128 stands for zero in the data rows.
What is the hidden score of each row? Scores go from 0 to 15, and 7 is about the middle.
118 106 112 94 130 102 115 84: 10
125 106 128 133 143 118 136 128: 4
131 133 131 132 128 130 130 133: 6
128 148 138 147 107 134 149 117: 8
127 144 135 108 96 129 137 101: 13
119 117 112 132 139 116 113 118: 5
175 245 186 209 49 242 167 193: 8
152 173 156 153 91 150 151 156: 9
125 144 126 101 83 110 163 68: 15
120 104 117 117 149 103 93 99: 5
132 146 134 147 110 145 134 151: 7
124 140 133 136 122 131 129 145: 7
119 112 101 100 139 100 101 92: 8
111 128 123 118 136 123 136 133: 7
121 118 124 113 128 109 136 107: 8
131 138 133 132 123 143 135 122: 7
122 123 128 148 135 125 144 130: 4
136 117 128 129 125 120 147 120: 7
112 115 102 122 155 114 118 133: 4
142 140 137 122 108 132 137 123: 10
90 85 36 35 154 53 67 45: 13
138 110 165 144 160 155 169 157: 1
127 126 115 126 122 121 119 114: 8
137 101 134 105 132 131 154 111: 9
128 132 128 142 118 98 141 126: 7
143 157 134 135 99 140 110 115: 10
130 130 123 116 135 140 127 117: 7
117 142 123 141 132 114 132 133: 5
138 117 165 143 141 169 149 163: 4
125 73 142 124 182 157 167 152: 0
136 155 185 172 111 167 181 159: 4
144 124 128 132 121 137 129 123: 7
148 184 146 169 82 158 131 159: 8
130 107 114 99 149 125 124 109: 7
138 131 139 131 108 124 126 135: 9
119 115 135 130 150 94 128 126: 4
126 133 122 122 118 111 131 123: 9
168 157 190 195 117 193 143 186: 1
120 123 130 132 130 115 135 131: 6
101 128 88 125 142 122 98 141: 5
142 164 151 140 82 122 127 112: 12
131 119 112 115 135 124 124 117: 7
129 140 131 126 127 137 129 139: 7
118 135 124 138 133 110 118 124: 5
120 136 120 120 122 121 118 124: 8
115 134 119 132 135 110 124 138: 6
115 132 118 141 121 118 125 132: 6
104 102 121 134 156 115 132 119: 3
124 121 123 127 139 121 125 139: 6
115 123 116 120 137 127 128 109: 7
145 156 142 135 108 131 142 128: 9
132 128 142 118 113 149 132 132: 10
135 105 113 78 116 96 127 70: 14
106 123 124 150 147 116 122 134: 2
55 224 0 47 14 7 0 10: 15
142 155 156 120 86 138 154 107: 13
139 136 126 122 117 130 114 128: 9
110 130 110 116 115 106 104 119: 10
129 201 118 156 76 173 121 167: 11
163 128 199 149 105 164 202 126: 8
122 74 159 148 202 142 122 190: 0
105 117 113 123 136 100 119 114: 6
115 70 105 126 201 127 71 163: 0
137 122 136 125 119 137 122 133: 8
144 134 147 147 120 147 150 141: 6
161 90 255 175 167 155 255 153: 0
126 100 130 117 159 99 153 107: 4
136 143 134 141 112 142 135 133: 8
142 138 128 123 106 140 120 110: 10
152 136 137 111 107 149 126 124: 11
117 103 104 114 161 130 108 132: 4
121 139 119 120 114 123 120 122: 10
121 127 136 142 136 117 120 128: 4
139 112 139 124 141 154 145 138: 6
103 68 108 126 206 122 91 145: 0
125 173 121 155 87 147 116 141: 9
163 233 122 178 48 143 30 146: 12
129 116 119 118 111 128 131 129: 10
126 255 8 22 0 88 145 0: 15
114 131 120 143 131 116 132 130: 5
152 163 142 155 94 153 145 132: 8
135 133 129 117 131 128 123 125: 8
128 134 124 126 125 131 122 130: 7
120 124 121 128 137 118 127 120: 6
117 115 106 108 136 94 119 104: 8
112 74 146 113 173 128 196 133: 3
127 123 127 119 131 104 122 127: 7
120 150 123 124 93 95 126 100: 12
138 171 136 138 82 141 163 124: 12
114 126 112 136 128 98 125 112: 6
136 121 127 122 139 106 126 112: 6
126 79 146 141 203 139 117 182: 0
117 116 118 128 127 108 109 119: 7
132 147 122 138 106 110 105 122: 9
141 41 144 102 206 137 94 132: 0
132 123 135 145 134 111 134 136: 4
128 180 133 131 94 137 134 149: 11
135 119 156 131 133 143 132 146: 6
117 116 124 132 135 98 134 139: 6
102 228 63 94 12 57 133 53: 15
96 132 70 113 141 100 59 129: 7
144 138 141 127 117 144 143 135: 8
146 138 139 126 105 137 138 118: 10
125 129 138 153 145 128 135 171: 2
122 134 120 121 119 144 119 129: 9
123 97 112 100 139 124 114 113: 8
142 166 128 147 98 178 120 140: 9
125 140 128 131 114 103 116 116: 8
107 32 58 51 183 38 97 44: 8
129 128 129 134 131 131 118 119: 6
113 124 124 138 139 112 130 126: 4
133 140 127 118 119 127 124 126: 9
115 123 108 128 138 110 129 127: 6
120 121 132 144 128 129 125 116: 5
105 112 130 124 152 135 143 136: 4
114 127 117 134 126 111 124 127: 6
117 132 107 127 132 103 103 128: 6
148 113 156 147 170 178 182 171: 0
110 104 130 134 163 122 143 142: 2
134 130 115 87 111 137 160 101: 13
120 110 131 139 151 100 140 130: 3
133 129 131 131 130 114 124 126: 6
140 133 121 114 107 130 133 122: 11
138 94 145 125 155 152 157 139: 4
130 144 127 141 117 139 125 145: 7
128 136 128 145 94 136 179 127: 9
124 72 112 76 163 82 109 76: 8
118 122 116 116 152 113 131 129: 5
128 88 150 121 160 157 181 141: 3
141 175 130 154 85 153 146 137: 10
113 126 107 138 130 106 108 118: 6
127 139 125 127 112 126 117 98: 9
126 147 135 159 108 108 111 125: 6
143 91 171 153 195 206 157 204: 0
112 124 116 135 131 122 124 143: 6
142 149 134 126 113 122 124 114: 9
122 140 125 127 118 116 115 133: 8
134 123 124 114 117 131 130 125: 10
119 135 127 141 126 119 121 133: 6
138 118 145 119 137 165 155 144: 7
128 126 113 130 139 122 119 131: 5
149 157 163 166 108 161 157 159: 5
129 115 128 127 139 121 154 127: 6
115 140 130 129 114 123 116 124: 9
102 115 110 129 152 117 116 142: 4
126 148 111 120 110 132 115 113: 10
125 133 134 125 113 146 132 127: 9
96 145 35 75 101 77 69 79: 15
134 98 109 98 149 129 100 106: 7
119 129 111 129 132 108 121 138: 6
145 145 138 120 101 132 143 118: 11
125 111 155 151 165 161 134 183: 0
141 135 138 126 127 134 129 121: 7
133 131 131 137 137 148 131 129: 5
126 127 121 119 124 107 117 120: 8
160 142 153 127 108 156 155 142: 10
119 135 118 135 140 114 118 136: 5
120 118 120 131 135 115 130 130: 6
138 110 144 122 138 135 136 140: 6
143 193 184 184 82 158 188 164: 7
122 118 114 114 147 100 134 122: 6
113 110 134 141 162 141 133 140: 1
120 135 119 131 121 124 115 124: 7
139 147 131 136 100 100 106 96: 10
140 105 125 103 152 130 109 119: 6
121 135 132 139 110 159 146 142: 8
133 125 142 132 122 157 142 120: 7
116 52 101 67 181 87 84 97: 6
122 107 130 129 161 116 138 142: 3
120 131 111 112 113 96 119 110: 10
115 89 126 91 136 88 129 79: 10
120 105 127 128 163 106 131 132: 2
143 149 138 133 95 147 147 132: 11
138 86 163 128 169 171 175 164: 2
147 117 151 118 128 156 147 126: 8
133 185 101 127 61 70 137 68: 15
132 119 121 129 136 150 123 123: 6
137 130 151 117 125 143 148 126: 8
118 153 104 134 91 105 107 108: 11
113 131 119 134 132 117 131 127: 6
101 130 107 119 148 123 121 130: 5
147 120 130 117 121 143 124 127: 9
151 144 132 118 89 136 129 105: 13
129 130 138 112 118 137 124 118: 10
114 52 143 125 195 130 139 154: 0
122 115 134 148 152 114 116 167: 2
119 112 119 123 135 107 118 119: 6
130 131 141 139 135 118 118 128: 5
132 130 154 148 143 139 144 152: 3
106 121 126 141 145 112 122 147: 3
116 148 103 127 124 102 76 116: 7
116 103 125 136 167 126 129 140: 1
130 132 142 139 119 156 133 133: 7
129 122 114 106 114 124 131 104: 11
139 127 126 119 137 126 146 126: 7
141 155 140 145 102 137 139 133: 8
107 216 31 92 51 71 6 74: 15
